In the rows, 128 means zero.
Each named move below is a turn or a mirror, shown by a few rows before and after it. Which moves, in which order, take the first row of each later pair to the second? The first pair is answered.
Z531:
[120 160 113 131  85 147 154 166  96 150 118 112 164 137 150 138] => [125 159 109 139  93 151 169 165 109 154 131 129 168 142 148 125]
[155 112 137 146 127 105  83 111  92 128 129 120 136 143 148 161] => [155 107 117 160 148 110 100 106 108 146 162 142 145 151 139 125]
[121 117 129 136 137 130 127 122 147 126 134 136 106 138 101 128] => [124 119 134 124 125 126 119 128 135 121 115 125 104 132 102 144]
[131 114 130 123 108 125 134 119 137 151 138 124 153 123 107 157] => [136 116 128 120 109 125 136 118 139 145 139 123 153 126 109 154]
Z902:
[143 130 145 119 128 123 113 134 123 110 105 118 114 125 126 156] => [138 139 143 123 123 122 109 138 123 114 104 121 119 124 125 153]
[195 106 113 124 146 141 124 119 150 135 163 148 118 130  80 140] => [197 111 113 134 145 142 129 119 140 138 165 145 123 129  81 140]
[153 123 109 172 129 139 135 140  83 123 113 113 147 128  96 170] => [151  98 149 164 168 101 103 138 128 102 124 137  92 111 121 120]
Z442:
[ 99 148 143 142 124 109 114 108 127 130 121 120 137 163 151 105] => [124 135 135 170 130 112 125 104 127 123 123 151 136 152 125 101]
[126 101 123 134 144 105 160  82 111 115 123 172 130 132 112  81] => [ 89 116 120  79 118 109 148  91  99 123 125 135 132 132 160  82]
[166 105 142 167 113 121 157 118 111  93  99 115 135 139  83 168] => [124 122 144 112  69 136 143 133  97  99  95  78 143 138 132 173]
[112  58 109  83  55 135 165 137  74 116 129 145  81 123 151  94] => [ 78 151 160  78 145  86  94 146 159 138 123  92  94 143 204 117]
Then:
Each pair is 2 to 3 moves apart.
[127 110 117 145 121 121 150 122 141 131 143 158 118 129 131  75] => [104 140 151 111 123 101  99 139 140 121 112 112 110 121 169 117] | Z442 then Z442 then Z531
[133 127 130 126 170 147 115 119 159 151 140 135 152 126 111 118] => [128  89 120 111 147 154 132 117 135 140 150 146 137 113 105 107] | Z442 then Z902
[151  85 122 138 128 142 133 135 108 115 130 151 122 118  88 131] => [135 155 126 130 151 141 113 146 131 140 118  98 154 143 121 170] | Z442 then Z442 then Z902
[111 131 131 121 166 150  98 139 174 145 152 140 140 132 144 103] => [129 137 107 150 148 177 130 135 153 159 144 136 164 147 107 129] | Z902 then Z442
[111 166 101  81 144 122 129 132 156 168 154 124 171 135 150 119] => [155 102  87 116 100 141 165 130  96 133 133 168 159 121  82 134] | Z531 then Z442 then Z442
[127 161  96 128 177 144 119 131 194 151 159 129 145 132 132 111] => [142 150 136 108 144 132  84 147 148 101  92  92 122 112 120 183] | Z442 then Z531 then Z442
[160 125 136 160  79 144 158 120  70 100  99 122 131 126  91 173] => [133 155  97 169 136 150 184 113 137 163 171 139 162 157 127  94] | Z442 then Z531
[114 120 170 110 108  85 127 126  87  95 119 141  84 127 150 106] => [123 140 116 141  89 131 181 113  67 136 146 146 139 158 128 110] | Z531 then Z902
[153 146 168 148 178  87 108 134 163 106 110 138 111 121 117 143] => [110 118 111 107 126 133 159 121 139 147 174 149 125 133 141  65] | Z442 then Z442 then Z531
[134  77 126  82  93 148 111 141 107 115 112 128 100 109 126 111] => [126 153 115  99 108 163 111 145 114 144  95  82 150 135 136 160] | Z442 then Z902
[140  98 176 163 197  70 122 101 174 114 138 159  75 112 113  76] => [127  40 150 101  84 111 147 108  86  90 122 140  75  92 117  84] | Z442 then Z531
[148 102 149  95 145 121  69 138 144  75  82 116 131 104 118 162] => [132  68 108  60  90 159 112 134 111  94 121 133 137 105 126 117] | Z531 then Z442 then Z531
[143 152 142 116 106 138 110 135 118 129 101  90 147 128 124 188] => [177 113 134 145 111 140 131 130 109 115 107 133 138 117  86 175] | Z902 then Z442 then Z902
[138 155 135 158 155 130 124 122 137 126 109 144 142 113  83 187] => [100 160  98 138 155 154 151 122 143 166 161 148 167 127 107 130] | Z442 then Z442 then Z531
[110 143 116 123  97 150 126 143 110  90  95 118 135 125 145 165] => [130 136 112 152 110 147 140 136 112  94  95 138 136 129 118 168] | Z902 then Z442 then Z902
[136 161 100 123 147 138 100 140 183 130 137 120 138  92 159 141] => [132 107  90 105 110 150 117 144 152 109 136 146 115  70 153 108] | Z442 then Z442 then Z902
[128 103 135  93 109 151 119 110 165  96 106 121 130 114 107 127] => [124 124 123 109 139 155 130 104 196 122 128 124 149 127 106 108] | Z902 then Z442 then Z531
[141 139 124 174 123 122 148 139 101 130 102 129 133 140 104 146] => [120 115 149 145 152  97 126 138 135 131 130 148  99 121 137  82] | Z442 then Z902 then Z531
[111 169 142 140 123 103 170 100 128 139 140 122 129 146 164 108] => [118 139 138 139 118 101 179 104 124 125 145 145 106 133 152  92] | Z442 then Z442 then Z902
[128  89 140  94 136 108  88 139 144 106 116 110 103 110 119 138] => [122  75 108  99 135 136 124 126 150 126 153 134 116 115 118 100] | Z531 then Z442
[137 177 173 140 105 114 131 125 117 133  96 116 118 128 155 167] => [150 139 161 143  74 130 155 117  90 132  95 137 116 126 130 161] | Z442 then Z442
[114 100 117 102 126 118 115 133 139 126 156 142 113 131 144  64] => [146 138 105 164 158 129 133 130 152 147 143 147 150 151  95 108] | Z902 then Z442 then Z442
[143 145 104 147 128 144 138 114 102 149 158 152 165 142  89 110] => [148 131 157 122 134 102  78 130 105  98 113 137 112 107 105 147] | Z902 then Z531 then Z442
[ 88 189 118  89  81 125 154 123  94 155 129 117 140 155 211  84] => [146 116 115 158 105 115 189 109  95 125 138 206 104 138 121  46] | Z902 then Z442 then Z442
[109 157 158 141 165  87 111 130 158 135 124 122 109 128 157 120] => [127 157 103 177 127 140 171 123 115 154 128 137 154 158 109 136] | Z902 then Z531 then Z442
[153 159 126 191 110  89 153 123 107 106 102 138 108 147 128 174] => [130 166 100 178 130  97 168 118 143 154 158 145 133 157 152 119] | Z442 then Z442 then Z531
[ 97 175 141  92 152  99  46 150 167 109 125  81 125 133 182 155] => [140 139  59 175 150 160 154 118 152 147 189 163 179 167  95  97] | Z902 then Z531 then Z442
[154 134 107 162 121 142 159 128 123 139 133 148 141 137  99 132] => [142 144 109 155 134 141 153 127 137 152 148 141 149 147 119 108] | Z531 then Z442 then Z531
[105 111 163  97 127  98  90 130 147 103 123 109  95 104 169 109] => [123  93 129 131 150 112 136 115 155 126 155 159 107 109 136  57] | Z531 then Z442
[148 126 142 122 158 102 125 139 129  96 113 133 138 129 100 150] => [143 120 126 107 120 128 141 143 103  97 116 118 148 134 102 156] | Z902 then Z442
[158 131 114 118 125 161 148 116 122 139 152  99 167 156 131 117] => [150 134 135 111 162 128 113 117 161 133 151 109 138 145 155  95] | Z442 then Z902
[ 86 136 144 107 150  99 108 143 135 146 135 122 122 126 163 115] => [118 156 137 154 178 107 125 134 138 153 134 139 139 142 121 131] | Z902 then Z442 then Z902
[168 156 126 169 144 121 124 125 121 119  73 114 144 136  80 193] => [169 133 130 181 192  96 123 119 168 126 115 157 120 128  81 127] | Z531 then Z902
[138 186 146 185 126 112 141 130 120 140 102 108 144 159 132 168] => [112 126 179 130 132  77 111 131 137 116 119 131  80 118 171 101] | Z442 then Z442 then Z902
[139  85 141 145  88 112 155 128  80  90 121 131  87 111 125 112] => [139 169 132 181 114 127 154 125 104 117 105  96 141 148 118 165] | Z442 then Z442 then Z902
[144 118 128 121 119 116 118 142 105 120  92 113 117 108 137 162] => [118 141 113 117 148 120 122 136 144 157 136 116 136 121 165 116] | Z531 then Z442 then Z442
[109 116 147 126 167 100 120 119 134 135 105 150 102 127 148 122] => [ 93 108 125 114 113 135 145 118  88 143 100 131 126 129 151 136] | Z442 then Z442 then Z902
[122 157 164 114 152 115  83 117 147 114  95 105 127 119 104 180] => [130 117 134  97  85 156 124 113  92 105  98 110 139 112  87 181] | Z902 then Z442 then Z442
